50 stands for zero in the data rows.
Some points, one per row:
[66 27 45 10 56 79 63 32 61 47 80 69]
[53 48 42 46 36 59 63 57 44 60 63 52]
[86 63 28 45 49 31 70 37 53 37 41 19]
[41 47 59 60 67 63 34 76 55 55 46 68]
[58 74 38 57 38 38 61 60 40 58 39 25]
[69 40 29 18 37 86 77 76 60 77 85 75]
[44 62 49 28 59 80 55 52 56 48 63 69]
[40 53 44 34 56 63 45 36 57 42 51 57]
[46 47 61 29 74 65 43 23 57 34 54 54]
[23 54 52 54 36 55 44 51 38 47 53 61]
[11 53 73 66 75 70 13 83 53 58 46 83]
[23 60 67 77 60 33 30 38 45 44 26 45]
[23 41 59 62 41 58 34 71 43 61 56 69]
[30 47 53 71 35 51 40 72 36 58 44 61]
[27 43 79 84 57 27 27 39 46 44 32 55]
[61 72 28 53 39 52 62 77 38 50 50 35]
[72 29 50 38 48 66 63 64 59 77 68 64]
[44 34 57 48 40 48 48 47 49 50 54 57]
[55 49 66 45 70 43 50 24 65 35 39 50]
[60 61 38 71 29 43 63 84 35 77 43 36]
[33 40 61 63 50 42 36 47 46 45 52 64]
[86 58 37 43 47 39 73 44 51 57 56 27]
[47 58 54 35 72 42 37  3 57  4 31 35]
[79 63 37 22 52 61 82 39 59 57 60 38]
[80 64 31 33 57 67 61 90 62 64 57 45]
[47 52 69 89 59 19 33 49 53 52 13 35]
[23 37 64 70 42 41 34 53 41 44 42 66]
[47 61 40 57 47 38 48 45 46 32 39 40]
[68 63 40 46 55 46 64 54 52 53 51 38]
24 more points follow, each with its number after it:
[53 42 67 71 57 44 43 65 59 66 33 56] 0
[54 34 71 41 66 64 48 39 62 69 57 59] 1
[64 46 42 47 38 37 66 29 45 42 49 33] 2
[63 35 48 29 58 66 52 56 59 46 71 66] 3
[18 57 53 84 37 48 32 92 38 65 39 64] 4
[47 57 35 46 41 56 55 59 49 55 57 52] 5
[57 55 48 48 55 37 50 33 54 36 30 29] 6
[59 42 56 31 59 51 56 22 58 47 54 44] 7
[52 45 35 57 24 46 60 65 37 55 57 50] 8
[49 45 40 61 31 40 53 62 37 50 59 48] 9
[55 78 47 67 62 32 36 67 52 42 29 28] 10
[47 65 35 49 39 50 52 57 41 46 52 40] 11
[40 64 57 59 69 30 28 39 54 24 29 34] 12
[59 66 34 37 44 43 69 24 45 38 49 28] 13
[49 37 54 47 57 60 37 63 57 52 50 58] 14
[60 34 40 44 25 66 67 86 47 80 74 68] 15
[54 52 33 51 41 62 51 90 49 52 58 62] 16
[64 40 39 45 34 58 66 69 46 63 68 59] 17
[62 34 58 35 62 49 58 22 57 40 61 50] 18
[43 45 53 57 50 63 41 70 49 62 43 60] 19
[46 56 52 38 69 67 40 45 61 37 53 63] 20
[52 40 53 41 50 68 51 66 56 71 60 59] 21
[38 22 73 45 59 65 42 38 55 54 72 76] 22
[53 61 56 33 64 56 58 13 56 41 47 39] 23
Which two of these numbered points are nearest to each point below, ignoring the 3 directions in which the first points spread most? Their numbers follow each, nearest first.
[32 45 53 80 37 36 35 72 40 56 45 55] > 17 9
[61 47 38 33 42 68 60 62 54 65 62 53] > 6 19
[59 46 46 47 34 47 61 62 50 63 58 50] > 15 17
[71 44 44 52 42 42 63 56 50 64 51 43] > 18 7
[42 70 56 53 74 54 31 61 56 40 35 49] > 10 20
[51 52 43 49 37 41 63 38 41 42 50 41] > 8 2
[57 25 62 32 58 62 56 32 59 58 72 67] > 22 18
[63 65 42 41 57 52 63 39 53 42 51 43] > 4 20
[63 74 34 58 36 28 73 34 37 41 38 19] > 13 5
[37 55 36 56 25 61 53 81 35 61 63 57] > 11 13
[14 48 80 58 66 63 26 47 48 54 48 68] > 23 21
[73 47 57 59 54 36 62 48 57 63 37 38] > 0 1
[27 45 67 46 67 63 34 33 50 35 51 64] > 4 6
[64 69 42 35 52 25 65  0 49 19 35 18] > 13 5
[36 69 54 56 67 58 26 73 52 46 40 50] > 10 12
[64 54 34 40 48 50 51 60 54 39 51 42] > 16 12
